How far apart are the two rows of each pair, measured in a hidden way? 0 means very close, and 30 very far. Two or three weighted sums of its numbers give each row a place; it is the straight-line distance between the places.
[-62  47  58 -74 -59   7 -44 -19  88  -8  -7]
[  9   9  30  21  35 -79 103  24 -15  50 -33]: 19
[ 36 -29  -6  34   6  21  31  11  28  -7  64]
[-38  28  15  -6 -88  11 -28   4 -27  -8  14]: 15
[-34  12 -46  35  54 -46  39  35 -31   8 -10]
[  5  75  48   8 -39   8  80 -65 -47   8  29]: 11
[  5 -20  23 -21 -65  25 -43 -29 -16 -62 -16]
[ -9  -1 -29  36  42  -7  -7  17 -16   1   0]: 9
[  79   10   11 -105  -15   26   36  -19   57  -15  -52]
[-14  -1 -80  52  25 -43  93 -39 -93 -18 -36]: 16
[ 37 -24 -22  -2  33   6  -4   4  17 -25  -6]
[ 37 -14 -46   7  48  -9  20   9  16 -32  15]: 4
[ -8  22 -27  15  22  28   6  23 -16  -2 -10]
[-30   0  57 -87 -43 -14 -66 -20  48  12 -29]: 8
[-41  21 -17   0  -1   9 -28 -17 -15   8  14]
[-49  15 -31  14 -22   0  11   2   1  15  -4]: 5
[ -2 -37 -20  19   1  -7  18  13  10   5  -6]
[-22 -47  44  44 -58  -9 -60  64 -29   3  12]: 4
[ -9  10  16 -34 -43   5 -33 -41  10   9 -38]
[ 79 -10 -55  17  97 -26  -9  41  -1  -4 -40]: 16
[-62  16  19  17   7  -2  10  24 -43  31  13]
[ 24   0  16 -39   6  -2  25 -52 -40  39  14]: 12
[-55   4  30 -54 -55  39  -2 -50  64 -22   2]
[-71  30  58 -83 -72  41  20 -24  -4  17  11]: 13
[-30  -3  11  67  19   6  43  27 -34  52   8]
[-62  11  47 -80 -95  21 -11 -67  42 -50 -34]: 11
[  5  25  38  30  43  21  38  23 -56  40  24]
[-4 -3 21 45 36 16 43 15  9  2 83]: 7
[ 41  48 -81  42 127  33  47  63 -45 -17 -20]
[ 17 -36  21 -97 -64  32  26  27 -31   8 -31]: 29
[-37  36  13  12 -10  31 -21   1  -7  27  45]
[ 29 -26  12 -23  23   1   9  38  18 -10 -22]: 18
[ 68   0 -46  29  36  49  16  20 -14 -22 -39]
[  6 -24 -10 -15   5   4 -16  -6  16 -22 -34]: 6
[-42  38  26 -49 -85  38  19  -4  41   8  15]
[ 116   -1 -127   94   52  123   -9   76   14  -24   57]: 28
[ 50 -61 -25 -13  25   7  -3  65 -48  -9  -3]
[-16  -8  16 -58 -56 -13   7 -48  44 -69   3]: 9
[ 42  13  10  -4  28   6  -9  -7  26 -44  -7]
[ 89 -26 -49   5  55  28  35  55  25 -94 -94]: 11
[ 74 -32 -41 -26  63 -36 -23   3  54 -54 -68]
[  7 -18  -6  -6  15   9  18  14 -34  37 -24]: 13
[-49  22  40 -38 -82   3  28 -64 -14   4  -7]
[-14   5   2  57  32 -21  24  59 -30  53 -23]: 16
[ 12 -74  22 -18  -2  -8 -69  12  34 -36  14]
[-33  11  -9  11  -3   7  29  16 -55  53  11]: 12
[-25   7  32 -34 -16  -8 -23   5  42   5  -9]
[-47 -11  -1   6 -15  18  13  -7   1 -13  -8]: 7
[ 18  -4   3 -49 -17  -5  13 -24  46 -27 -17]
[-15  -3  -6 -59 -12  22 -29   3  57 -28 -24]: 10
[ 47 -29  56  19  42 -15 -30  32  11  27 -24]
[  5   9  17  52  62  10  26   9 -60  55   5]: 8
[-79  34  16 -11 -56   2  -1 -25  -1  18  11]
[-74  39  16   6 -57   3  61 -42 -88  33 -46]: 7
[-10 -13  17  10 -35   7 -43 -15  -6 -80 -26]
[-32  49 -13   3  -3  25  39 -17 -33  34  31]: 10
[ 34 -30 -21  -7  -3 -21 -79  24  52 -36 -10]
[ 55  -8 -49  -3  41   4 -37  14  35 -36 -17]: 6
[ 28 -24 -12 -13  -7   6 -24   2  49 -43  -9]
[-37 -16   4  -3 -36  23   9 -54  16   9  29]: 12
[ 57 -55 -23 -15  42 -15 -37   6  59 -70 -39]
[ 18  13 -29  55 -21  50  -7  25 -16  37 -24]: 17
[-12  44  25  -8  26 -16  83   4  12  36  -6]
[ 51 -26 -22  -1  35 -26  -1   5  50 -44 -45]: 9
[-52 -14  84  14 -36 -88  83  34  20  51 -10]
[ 94 -85  -6 -57  35 -16  33   3 -25 -19 -41]: 18
[ 12   5 -21   4  16  -2   5  -1   3 -17 -18]
[ 72 -20 -53  35  85 -34 -22  43 -16 -27 -42]: 10
[-19 -27 -27  13  28  20  -6  51 -45 -12   2]
[110  -1 -47   2  90  -6 -31  46  13  -5 -28]: 15
[ 47  -6 -25  42  22 -25  41  38  25  26 -50]
[ 26  -1 -17  29  42  -4  43   4 -17  24  19]: 3
[  3  45   9  33  -8   9 -21  12 -33  49  49]
[ 38 -54 -56 -36  -2 -31 -25  22  39 -40 -39]: 9
[-58  17   4 -64 -59  11  45 -77  16 -32  15]
[ 30 -55  -7  -8  20  -7 -38 -15  78 -49 -36]: 25
[ 10 -63  18 -62   6 -12 -29 -15  83 -92 -39]
[-18  44  14 -19   1  14 -47   8  -8   6   5]: 11
[ 18  48 -59  67 -19  44   6   6  -7  -8  -9]
[-20  26  11  38  -8  11   8  25 -47  25  57]: 9
[ 44 -24  -9  -3  50 -37 -19  17   1  -7 -20]
[ 16 -18 -19  32  20 -10 -30  61 -34  25 -11]: 9
[ 42 -27 -41 -10  19  19   9  26  35 -79 -85]
[-45  31  24  11 -37   5  30  -4   5  56   1]: 20
[-64  17  61 -45 -12   2  74 -30  -2 -19  -5]
[-11  43 -43  54   1  28   1 -15 -43  23 -13]: 16
[ 26 -40 -35  -3  55  -8 -21  11   8  -8   3]
[ 11 -17 -61   8 -44  30 -28 -17  53 -70 -26]: 11
[-10  14  10   4 -22  -3 -32  -6  29   4  12]
[-82  68  15   6 -54  11  29  -8 -35  85  25]: 14
[ 30 -54 -25 -14  35 -11 -20  -9   6 -39 -25]
[ -3 -17   5 -35 -31  23 -58  -8  56 -44  -8]: 8
[-54  11  26  50 -19  -2  38 -15  -7  17  22]
[ 92 -44 -41  13  99 -37 -44  57  20 -29 -20]: 23
[ 28  -3 -29  42  67 -38  16  13 -46  11  -1]
[-61  52   5  14 -19  10  10  11 -41  49  18]: 15
[ 44  -4 -23 -15  22   0  -6 -52  36 -30 -10]
[-16   7 -18  42  29   0  30  14 -13  25   1]: 7
[-30  43 -10  26  10  17  31  13 -62  32  70]
[ 49 -78  12  20  63 -18 -21  56 -55  -6 -15]: 22
[  44  -76   16  102  -52  -65 -127  127  -36  -27  -61]
[ 12  -6 -15  24  42 -24  -7  24 -24  10 -25]: 5
[-30  37   4 -16 -46  22   8 -10  44  18   9]
[  2  32 -68  45 -37  48 -14 -18  -3  -9 -71]: 11
[ 17 -40   7 -50  16 -31 -27  25  79  -7 -22]
[-75  19  20  14 -35  29  20   1  -2  27  14]: 16
[ -3  26 -32  60   6  24  82  11 -24 -12  79]
[ 54   3  18  76  28 -16  17   9 -11  10   2]: 15
[-14  11 -46  65  35 -12  20  33 -58  46  38]
[-10 -47 -50  -9  70  43  41  64  -3 -86 -29]: 20
[ 30  54  -3 -22 -20   6   4   6  10  29  -4]
[-30  36 -10  19  11  -1  25  21 -60  52  -4]: 6
[-35  20   8  -7 -12  -2 -21  -1  -2  -1  27]
[ 14 -21 -27 -33  50  -4 -39  19  22 -25 -23]: 14
[ 14  46  32 -21 -21  -5  -1 -28 -16  16 -29]
[ 18  28   9 -42  36  21  -9   8 -33   6  54]: 2
[ -3  28   7   9 -12  39  43 -22 -36 -22  27]
[-86  23  49  -2 -42  14   3 -20 -54  39  35]: 9
[-68  26  25   8 -57  13  -2  -6 -19  43  28]
[-12   2 -11   6  16   9 -19  13   3 -26 -19]: 17
[-13 -16  29 -85 -57   0  14 -30  38 -30 -26]
[-44  25  26 -10 -44  31   6 -45  25  21  57]: 17
[ 34 -23  14 -69 -30   8 -14  44 -28  40 -26]
[-18  77 -34  76 -18  39  40  12 -49  26   2]: 20
[-57 106  47  -6 -64  39  48 -19 -10  89  -7]
[ 16   9  -1 -26  15  29 -16 -10  13 -12  47]: 11
[  1  17  17  -7  43 -43 -25   9   5   1  -5]
[ 29   7 -43  66  53  -2  21  32 -28  -5 -14]: 7
[-27  76  37 -45 -23  20   5 -33  24  32 -14]
[  78  -32 -114   30  -21   24  -39  -31   48  -99  -59]: 9
[ 62  90   0 -28   4  12  65 -15  -6   6 -17]
[ -1  53  -7  56  17 -10 -16  39 -56  25 -17]: 16
[ 67 -27  -8 -28  -3   3  13   3  29  -3 -34]
[-20  50  -3 -32 -17  10  10  26  22 -18 -31]: 7
[ 55 -95 -45  11  32  -3  -9   1  36 -66  21]
[ 83 -36 -59  -8  11 -12 -55   7  -4 -54 -84]: 7
[ -49  -59  127   70   20 -101  127   76   55  127  -49]
[ -9  62  47   5 -10  38   0  -7 -43  49  37]: 10
[-14  50 -67  37 -49  28 -28 -25   3  14  -2]
[-54  27   6 -22 -36  55   9 -21  13  26  15]: 7
[ 57 -26 -12 -17   3 -32   8 -15  32 -53 -34]
[ 18  26 -37 115  79  -6  14  50 -54  47 -11]: 20
[ -5  -2  24 -31 -39  -4 -68  -7 -10 -27 -30]
[ 20 -27   3 -31  -6 -18  -6 -18  17 -59 -61]: 7
[-24 -44  62 -17 -70 -18 -31   8  18 -42  -1]
[ 14 -14  -4  70  14   3 -30  27 -27  20  72]: 11
[ 35 -34 -29 -20  34 -11 -14 -18  32 -35  -2]
[-16   6  40  -7 -39   7   2 -10  54  -9 -22]: 5
[ 30  21 -10  33  26  -5  61   0 -21  -4  13]
[  12  -53  -16  -45   -2    6   32  -73   42 -127  -43]: 8
[-39   4 -32  10  13  -6  24  -6  -5 -24   4]
[-43  -8  42   1 -34 -14  32 -11   3  10 -21]: 4
[  2 -31 -13   5  11   0 -19   0  -8 -48 -12]
[ 60  21 -16 -34  22   8 -17  -6  42 -31 -41]: 8
[ 19 -28 -29   5  39 -32 -16  21  13 -34   0]
[-22  43  -5   9  -5  38 -12  -7 -25  37  20]: 11
[-56  39  18  11  35  -7  16  10 -66  45  23]
[  82 -100  -18   43   44  -68   53    6   69  -18  -45]: 13
[ -41   35  -24  -63  -22    7  -34 -103   -3   44   35]
[ 27  -3   2 -16 -28   2  24  -7  71  11   2]: 11
[ 17 -20  -9 -28  22 -23   1  -4  30 -49 -28]
[-28 -18   1  -6   9   1 -25  21 -17   0  38]: 11
[ 35 -13  18 -14  33  10   2   5 -21 -31  -5]
[-33  33  20  16 -20  -5  47   0   3  32  10]: 16
[ 13 -29  -3 -22 -15  -8 -52  33  28 -16   0]
[ 13 -13   2  17   8   1 -12   2  26 -42  -9]: 8
[ 45 -47 -37 -46  34   5 -15 -19  40 -60 -13]
[ 32 -19  10  18  28 -26 -36  13   6  -9 -18]: 1
[ -5 -42 -18  -6   3  -5  -9   5  30 -61  36]
[ -3  17 -24  14  -2  20  13  31   3  44  -3]: 3
[-47 -19 -41  49  90 -27  44  49 -37   8   1]
[-94  48  38  10 -39  23  27 -21 -16  67  36]: 16
[ -2  -8 -43  62  -5  -6  26   2   9  34  12]
[  6 -29 -20 -40 -66  43 -21 -41  31 -53 -44]: 6
[-44  27  28 -27 -26  23  12 -32 -10  36  43]
[ 15  11   5  -6   9  23 -14   3   0  18  -4]: 11
[  7  35 -13  16  42  12 -64  47  -2  38  20]
[ -9  25 -28  43  40  -6  13  40 -60  29   4]: 8
[ -7  24  15  42   1  20 -18  25 -26  48  25]
[-101   27   66  -19  -85    3   42  -25    6   75   30]: 17
